One vector is turned by the same rotation once a tick. Each row is the vector after some number of ticks, and that number follows the row.
The counts run from 0 to 653.
[  5  -1  -7 -23  -5  -7 -37  15 -15 -19 -16   3   4 -19   6  30  -9  -1
   0  24  17  34   0 -23  -1  11  10   6  23 -19   3   7 -12 -12   9  27
  -5 -23  22  19  11   0] : 211
[ 20 -19 -22  -1   1  10 -30  17  -5 -41 -10  -4  27   0  -8   2  -8 -27
 -21   1  19  13   2 -17 -11  12  -2   1  21  -2  -4   4  -1 -30   8  15
   0 -32 -25  15  19   2] : 538
[  8  -6   4 -27 -16 -24 -17  16  -9   5 -10 -12   0 -10  -9  -5  13 -25
 -14   9  40   4   8  -2 -16  11  -6   1  -6 -23 -35   7 -20   8  10  47
  13  -3  21  10   4  25] : 384
[ -4  -2 -11 -34  14 -37  -4 -13   5  -4  -6  -4 -10   0 -26  14  29   5
  11  17 -13  -4  14 -22  -5  47  26 -12   9 -11   7  16 -17  23 -11  14
   7 -17  -9  -7  13  14] : 490
[  9  -6 -13 -34  -1 -32   1   7   2   6  10  14 -11   0 -10 -24  24 -10
 -29  19   9   0 -24 -16 -27  13   9   2 -29  -5  -9  -3  -8  25   0  15
   5 -26  -5 -11  21  24] : 519
[ -2   3  -7 -43 -16 -17 -10   4 -10  14  13  15 -21  -4   4   2  15 -14
 -42  21   6   5  -1 -11 -26  13   5  17  -1 -20   1  -3  -8  15  -7  43
  -6 -16 -10 -13  13  10] : 293
[ -2 -25 -11 -34 -16 -15 -21  15 -11  14  -8  12  -6  -2 -12  11  27  -5
   5 -11  -3  26  -6 -17   9  12   0  -2  38  13  -9  15  10  -1  -4  -7
   1 -40  -7  29   8  20] : 348
[-14  -1  -9 -33   3 -34 -14   2 -17 -15   0   0   1 -17   4  14   6  -9
   3  -7   0  12 -22   2   5  14   8  -6  46  16 -16  22 -29  -2  -4   8
  -4 -14 -34  16 -10  12] : 635
[-13  24  -7 -29   5 -20 -23   9   3 -16  -2 -25  11 -29   1   8   0   4
  11  -5  11 -28 -20   1  -1  34  24   7   4   2 -19  32 -11  -4 -11  32
  -9   5 -16   6  -7  16] : 269
[  2  13 -13  -2   1   5 -25   2   4 -34   4 -11  17 -16  -8  11 -18  -6
 -20  36  15  14  17 -24 -25  31 -14  12   9  -3  13   0   4 -11 -12  13
   3 -18 -12 -18  21   8] : 37
[ -5  19  24 -35   9  12   3  -4  -8 -25 -17  12   0  12  14  -6 -17  -7
   0   2  -1  -5 -42  -6   6  -5  15   6  26  12 -11  17  -8   5 -22 -19
 -23 -33  -9  17   1  27] : 502
[-40   7   8 -37   4 -22 -12 -14 -18 -17  -3  -9  -3 -16  -3  16  -5   3
  -4  15  -7  25 -15 -12  13  16  11 -10  41  15  -2  17  -1 -30 -14   5
   4 -14 -17  -9  -7   7] : 74
[-12  -5  15 -39 -28 -19 -24   8  -4  11   5  -3  17 -18  19  28   4  -8
 -18  22  30  -2  20 -17 -17  38 -18  -9  14   3   0  -5  14  13  -1  -1
  -2 -13  -6  -8  18  -1] : 128
[-14  12  12 -12  17   8 -19  -5  -7 -14   7   5  18 -33   3  27   3  -3
   5   0  22   3   0 -14  -5  13  -4   3  51   7 -12  -4  11 -12 -33  12
 -16 -26  -4  22 -11  22] : 340
[-10  10  24 -35   6   2   6 -23  -4   8 -10  23   4   8 -19  -2  38  -7
  -2  15   4  -7  14 -23 -13  10 -11  -6   3 -11  -6   0  -5  10 -19  36
   7 -15  -5   6 -22  34] : 225
[ 13  19 -27 -10   5   8 -22   4  10 -42   5  -8  15  -7  -9   0 -24  -2
 -16  36  15  15   8 -26 -26  31  -1   6  -3  -2  12  13   8  -7 -10  10
  -9 -29  -6 -18  29   6] : 38
[-24  13  11 -30 -22  -2 -27  19  -7 -10   2 -30  14 -19   3  -3 -19  -8
 -14   9  -9  18  -2  -9  -6  27  -7  24   1  17 -21  18  20 -26 -19 -20
   4 -25 -19  -7  18  17] : 463
[  1  21   8 -34  12   0  -4   1 -10 -16 -15  10  15 -10 -11  -2  22   4
   1  -7 -36   1 -24 -10 -24   3  18  18 -12  -9 -10  18 -21 -12 -16  28
  -3 -28 -28  15 -24  14] : 368
[-19  11  14 -32 -16  -5 -29   5  -9 -33 -12 -18  15  -6  14  13 -19  -3
 -14  26  15  20 -32 -19   8  13  10 -18  19  16  -2  22  14 -36  -6  -7
   0  -3  -1   7   0   1] : 76
[ -3  -2  18 -30 -24 -35 -26  26 -26   5  -4  -4  -4   0  26   6  30 -16
 -17  14  10  -2 -20  -4  -5  21  21   6  -4  20 -12  -5 -17  28 -11   0
  17   1   9   0  16   1] : 352
[  6   7  24  -4  16 -16 -17  29 -29 -33  -9   5  14  -6  22   8  27  -2
  -8  21   3   1 -40 -17  -7  11  19  17  18  22  -4 -17 -19   3 -21  16
   9  -4   1  11  -5  -2] : 147
[  0  41  16 -27   3   3 -27  27  -5 -32  -6  -5  11  -7  18   0 -17  15
 -11  38  12   3 -13 -18  -5  23  17  25   0   4   1  19   7  -7 -12  10
  -7  -6  19  -4  -6  -3] : 434
[  5  18   9 -15   0 -13 -27  20 -10  -7 -13 -20  10  -5  -5 -16  21  -6
   0  25  23 -10   4 -12  -8  29   6  36 -18  18 -17   3   6  25 -28  13
  26   4  31 -11  13  15] : 321
[ -2   7 -11 -40  13  -1 -12 -13   8 -10 -23 -17  -1   1 -19 -19  -5   0
   5  10 -11 -19 -33  -7   3  37  26  10  -9   3 -15  17   8   8 -17  -8
  -5 -11 -12 -12  40  31] : 328
[  1   8  17 -16  -4  -3 -18  33 -10  -8 -12 -18  13   0  -7 -22  16  -1
   5  25  22  -2   2 -16  -2  28  -3  28  -2  34 -17  14   7  15 -26  -8
  26  -8  20  -3   0  19] : 320
[ 12   6   0 -17   3 -14 -10   9  -7 -28   1  17  24 -19  17  -4 -19  -6
 -12  32  21  31  -4 -16 -18   3 -12 -16  -5   8 -11  12  -8 -18  12 -19
  -2 -46  18   5  20  18] : 243
[-12  -1   6 -29  22 -20   8  21  -6 -15  15  21  -4  -6   8  -7  24   4
  -7  10 -28  -9 -26 -10  -3  15  31 -11   7   6  -5  20 -21 -23  -5  21
  -7 -23 -29   4  -9  22] : 11
[ -2  -2  12 -25  -6  13 -14 -20 -11  -8 -48   2  13   8 -27   5  16  -3
  14  19  16  24 -28 -25   6   9 -10   8  23  21  -2  -9  10  17 -27   1
  17 -14  12  20  -5  21] : 645
[ -7   3 -10 -10   2  11 -11  13  12 -26  -7   3  27  -8  -7   0   0   2
   1   2 -11  21   4 -22  -7   9  -5 -19  18  -3 -21  32  19 -31 -16   2
  -5 -42 -13  13   2  49] : 174
[ -8 -11 -11 -36   1  -6  -8   2  14  -6  12  -1  -3 -11 -25  -2  -3   0
 -23  -2 -23  26   4 -26 -15  16   0   0   8 -19  -3  16  18 -25  -5   5
 -13 -49 -26   6   6  21] : 234
[  2   0  -6 -37  20 -28 -11  -7 -16  -1   7  12  -9  -5 -15 -25  36 -15
   3  10  11  -7 -17   1   4  13  20   6  12  40 -16  17 -14   1 -19 -18
  16 -19  11   0  13  16] : 185
[  2  13   2 -22  -3 -15 -20   6   7 -12  19 -16 -12  -2 -16  -4  11  -6
 -41  10  -2  -3 -20 -25 -27   7  28  12 -17 -26   3  -4  14   3 -31  39
  -2 -14   8  -8   2  11] : 231
[-17   2  32 -40  22 -20   8 -29  -4   8 -18  -5  -7 -10 -27  -5   7 -12
  -5  -1 -19  -6   8 -13 -14  16   4   7   2 -22 -15 -10 -25   5 -15  17
  -1 -32  -7  -6  -7  24] : 164
[  9 -13 -10 -15   2 -15 -17  -1  -7   0 -16  17   3  21 -10  12  58  -9
  -4  15  -6   3   6 -23  -2  10  19 -34   7  -7  -1   9  -8   3 -16  33
  12 -20   5  23  -5  24] : 285
[  0  -9   3 -44  28   6  -5  -6  -8 -13 -19  11  -6 -14 -24   3 -10  -1
   7  23   6  30 -23 -22  10  -1   7  -2  30 -14  -6  16   5 -23  14  16
 -11 -31   7   9   2  22] : 439
[ -7  14   6 -48  -1  19   0 -16  -9 -18 -23  22   3  -4   9  14 -23   1
  -3  12   2  12  -9  -6  -6   0  -7  -4  25 -18  -8  22 -12  -6   1   7
 -26 -45 -14  20   5  32] : 500
[  1   2   8 -18  -6   8 -30 -14   8 -29   4 -15  18  21  -9 -12   2 -21
 -29  18   2   0  19 -30 -14  26  11  -8 -11  -3   7   9  19 -26 -21 -11
  -1 -25   0  -9  21   2] : 395
[ 12  -6  27  -6   9 -16 -17  -1  -1 -22 -14 -18  13   2  -1   0  26 -21
   0   7  33 -27 -27 -16  11  27  29 -12  14  18 -13 -16  10  20 -22 -10
   3  -1  24  17  16  11] : 55
[-11  21  -4  -1   0  -7 -28  -3  -5 -40  13   5   7 -14  16  32   9  -8
 -26   7  14  15  -1 -16 -13  10   6  -8  40 -12   8  -4  -7  -7 -27  32
 -16 -23  -1  10  -8   6] : 567
[ 20 -38 -22 -26  -8   6 -23   9  -1   8   5  14   3  12 -19  -6  21 -17
 -11   3  15   7   2 -25  -5  17  11  -1  22  -3  -1   2  27  -6  -2 -10
  -2 -40  -1  20  35   5] : 121
[ -8  30   9 -17   7  -5 -18  24  -2 -27 -10  -2  25  -6  -4   2  -2  27
  23   3 -12   4  -7 -19  -5  28  17  13  12  26   4  35  -1   1 -18 -20
  -5 -25 -11  20 -15   9] : 206
